The rows of X fall into several groups, which share some directions, and each row is roughly a mix of its group's hidden directions.
X:
[[ 18.6  16.6   4.0 -11.5   9.1  15.1 -21.0   6.2  41.2   4.4]
 [-29.7 -15.6 -18.7   0.5  -3.7  33.1   6.7  18.9  -6.4 -15.9]
 [ 15.1  37.1 -11.7 -10.2  -7.3  18.1 -16.4  19.8   0.6 -19.7]
 [ -6.1  -5.2 -17.3  32.2  13.6 -29.3  14.3  20.5  12.9   6.0]
 [ 28.7  24.1   5.3 -22.9   7.1  13.4 -27.5   0.7  -9.7 -15.5]
 [ 24.1  -4.2   2.5 -14.9   0.5  30.8 -19.7  15.6  23.4 -18.0]
 [-28.4  -4.0  23.3 -17.1 -10.9   9.6 -30.3   2.4 -19.6 -10.1]
 [ 32.0  24.8  16.7 -19.9   3.8  19.6 -10.5  -3.7   4.2 -20.6]
 [  0.5   3.5  15.2 -36.0  -5.0  34.3  -2.7 -21.1  -1.4  -9.0]
 [-34.8 -32.5 -12.6  17.7   1.2 -15.5   8.0  10.2  -8.9   7.2]
 [  0.5  -0.8 -12.0  29.4 -14.2 -29.4  -4.8  -1.0  23.7  24.8]
 [-35.0  -1.7  -7.2 -11.6 -24.5  12.0  -3.7 -11.7   6.7  30.4]
 [-28.2 -14.3   6.0 -24.3  23.3  22.1   6.8   6.9 -18.5 -13.6]
 [  1.1 -11.0  -0.4  -3.6  -7.8 -53.6  14.0  -1.0  -2.0   3.2]
 [ 35.4  -7.2   3.3  -1.0 -11.7  18.9 -17.9  13.8  13.2 -27.9]
 [ 10.0 -10.3  12.9  -5.4 -11.6 -49.4  10.6  -7.4  -2.7  11.1]
 [ -8.6 -12.7   1.0 -30.0 -25.6  20.1  -6.0  -1.0 -27.0  17.7]
 [-25.0 -11.1  11.1  10.4  -8.6 -10.6 -21.0  20.4 -33.9  10.5]
 [-27.1 -21.0  -8.4  18.5  -1.7 -22.4  18.8  -1.3 -28.5   4.9]
 [ 12.7  32.4 -13.5 -14.1 -18.0   3.1  -9.5  27.3  -3.5 -22.4]
 [-30.2  -6.0  18.3 -21.3 -13.3  11.5 -27.0   2.6 -21.2  -7.0]
 [ 27.0   9.1 -16.4  25.7  17.8 -13.3  26.4  -2.7  18.1   3.8]
 [-11.9  -4.8  18.0  12.0 -13.6 -15.0 -35.2  14.4 -28.0   2.5]
 [-16.0  11.9  29.5   6.5   5.4  -0.2 -32.9  -2.1 -21.3 -19.9]
 [ 27.9  -4.6  10.3 -10.7  11.8  19.6  -7.6  13.9  -4.4 -38.2]
 [-33.2  10.0   2.0  -1.4  17.3 -18.7  20.0 -14.6 -21.0  19.2]
 [-20.6  -3.3 -12.8  24.2  -5.8 -31.8  12.4  -7.2  -2.1  28.9]
 [-16.4  -6.4  15.3  -7.3  29.6  29.8  29.1  -0.4  -6.2   5.0]
 [-25.5 -15.0 -17.2  -4.4  -3.6  33.5   6.1  20.2 -13.0 -18.4]
 [ 40.8   0.5   2.9   5.0  11.2  -0.3   9.6   6.7 -20.6 -29.9]
 [ -5.4 -18.4 -29.0 -19.9 -17.9   5.9  24.8   7.8   2.0  25.3]
 [ 27.0  38.1  10.2 -11.2  -0.8   4.6 -10.8 -12.7  22.1   8.8]
 [ 26.1  41.2  15.8  -9.4   3.8  -1.2  -8.4 -14.0  16.3   3.1]
 [ 30.2  -6.3   2.7  14.3  17.8 -12.7  11.5  10.4 -22.0 -30.1]
 [-32.3 -24.9 -16.3  -2.9 -10.0  21.2  10.6  19.2  -8.1 -15.7]
 [-32.7 -29.3 -13.4  17.7  -0.5 -16.7  13.6   5.6 -16.9   8.3]
 [-22.2 -13.1  14.4 -29.5 -20.7  17.8 -19.9   2.5 -19.5   3.1]
 [-18.8 -43.1  10.2 -17.4 -25.2   0.3  -0.6   0.3   0.1  -4.7]
 [ 31.7  27.4  12.7  -7.5 -10.1 -31.2 -10.8  -5.1   7.9   5.3]
 [ 34.4 -10.5  -4.2  20.2 -16.3  -3.6 -17.7  15.0  22.3 -15.7]
 [ 34.9  28.0  16.4 -13.5   5.7  10.4 -24.5  -8.5  -3.4   0.4]
 [ -4.2  -1.8  10.1  -1.1 -26.1 -18.4 -44.3   6.2  -1.3 -11.6]
 [ -1.9  12.3  11.6  -4.8  25.6  29.9  22.8 -16.0 -25.1   1.9]
 [-28.2   0.0  -9.1  18.6  -3.1 -29.5   7.7  -8.5   5.7  31.8]
 [-28.1 -22.6  -6.8  18.7 -15.8 -18.4  25.7   3.3  13.2  12.0]
 [-35.6   9.5  -7.0 -10.1  -2.6  -1.2  12.3 -16.5  -5.4  36.2]
 [  8.8  -4.8   8.2 -32.6 -18.2  21.5 -26.9   7.5  -4.5 -21.4]
 [-20.9 -13.8  14.2   8.8 -11.9 -10.1 -23.2  20.5 -31.9  12.3]
 [  2.3  19.8  32.2  15.4  19.4   4.0 -20.3 -10.7 -18.1 -19.0]
 [ 21.3  19.4   4.7  11.6  20.5 -35.7   2.5 -17.6   5.0  15.9]
 [ 30.7  19.3  13.6  -4.5   2.1 -37.5  -7.3 -13.2   4.3  10.0]
 [-14.3  18.8  14.3  13.6  35.7   1.1   2.3  -7.6  11.6 -29.3]
 [ -6.5   6.5 -10.4  22.3  -2.7 -40.1  26.8   4.0   6.9  13.9]
 [ 18.8  19.4  -5.8   9.6  36.2 -23.3  17.8  -2.0   2.2  15.5]
 [-35.0 -27.8 -16.7  14.7  -3.4  -8.6  24.8   8.8   2.6   0.2]
 [  9.3  37.1 -17.6  16.7  30.1  12.1   5.1   6.7 -10.1  -1.8]
 [ 32.6  11.7  23.8 -25.8 -11.1  -1.3 -25.3  -7.9  -4.0  -1.9]
 [ 28.3 -16.0  -6.6  31.3 -19.5 -17.3  -9.0  12.2   9.5 -13.9]
 [  7.5   4.3   8.9 -14.8  -6.3  41.2 -30.4  -3.5  11.4 -10.1]
 [ 24.1   8.1 -16.7  27.1  16.5 -18.4  21.6   0.1  23.1   1.2]
 [ 33.7  36.7  10.4   4.5  13.2 -11.5 -10.1 -11.0   2.7  11.4]
 [-11.2  -3.6 -18.8  16.5  10.7 -25.0   9.2  13.9  37.3 -10.5]
 [ 14.0  -5.6  10.1 -23.4  12.8  31.2  -5.9  11.0  -7.8 -32.3]
 [-26.4  17.2   7.2 -32.7  15.9  20.5   7.1 -13.6  -8.9  13.2]
 [ 22.1  25.8  16.7   9.5  26.2  13.6   5.8 -23.5  -2.9 -16.8]
 [  1.4  -0.8  10.2  -6.9  17.7  -0.9  19.7  -2.5 -41.9 -25.8]
 [-14.8   9.6 -19.2  31.6  11.1 -21.0  28.9   5.7   5.0  11.8]
 [-10.0 -11.8 -14.4  31.7 -11.2 -30.8  -0.4   2.8  15.5  22.4]
 [-24.5  -2.5  27.0  -8.2  -8.3   1.6 -37.1   4.4 -13.6 -14.8]
 [ 18.9   2.1 -15.1  13.5 -27.4 -32.3 -25.2   6.5   5.9   1.8]
 [ 27.0  14.2  28.6   0.2   3.0  15.6 -17.4 -22.4   7.8  20.5]
 [  5.7   9.5   2.2 -21.7 -22.5  32.8 -21.8  16.1   0.2 -19.1]
 [-14.7   7.6 -13.6  -0.3 -11.4  43.0   0.2  24.8  -5.8 -13.8]
 [ -9.7  10.8  -5.5  26.5  36.1 -11.3  21.0   3.0  16.6 -13.4]
 [ -2.5  24.6 -11.2  16.1  16.4  42.7  -8.4   1.8  10.6  -1.1]
 [ -8.7   2.0  20.7  -2.3 -18.1  -4.1 -40.7   2.1 -27.0  -5.6]
 [ 27.2  -1.9 -14.1   8.5 -32.1 -25.4 -21.3   4.1   0.0  10.6]
 [ 22.1  15.5   7.6  12.7   1.6 -16.7 -21.4  -9.3  29.1 -25.5]]

One row of each group comes first, with its name. Which group is each row after those in?
[ -7.6  -7.6 -20.7  10.7   8.0 -20.2  14.9  13.4  41.2  -7.0]	A
[-32.0 -15.6 -20.4  19.3  -8.7 -16.5  23.1   9.9  15.5   0.8]	Z
[-37.2  -5.7  -8.5  -6.3 -26.3   6.9  -2.1 -10.8   4.5  29.5]	P

[-28.2 -21.1 -13.0  25.7  21.6  -1.6  23.7  -6.9   1.1  11.2]	Z
[ 30.5  15.0  14.1 -13.9  10.2  11.7   6.4  -3.7 -23.6 -29.6]	P
[-27.8   0.1   3.4 -32.1  20.2  26.1  10.0  -3.3 -16.2   1.4]	P
[ 30.5  33.7  10.4 -13.7  -5.0  12.3 -14.0  -9.7  21.2   2.1]	P
[-15.2  -8.1 -14.3  24.8  -4.6 -26.1  -2.7   3.0  24.2  29.3]	P
[  0.3   6.1  12.9 -35.7  -9.4  31.8  -8.1 -21.8  -9.6  -8.1]	A
[ 10.2  11.3   2.3 -33.1 -12.4  41.0  -7.7  -6.3   2.4  -0.7]	P
[-15.3  -0.2 -15.1  23.8  -2.9 -35.9  24.0   3.3  16.2   9.9]	Z
[-14.3 -17.9 -11.9 -17.1  -9.1  16.7  22.6   8.6 -23.1  29.0]	A
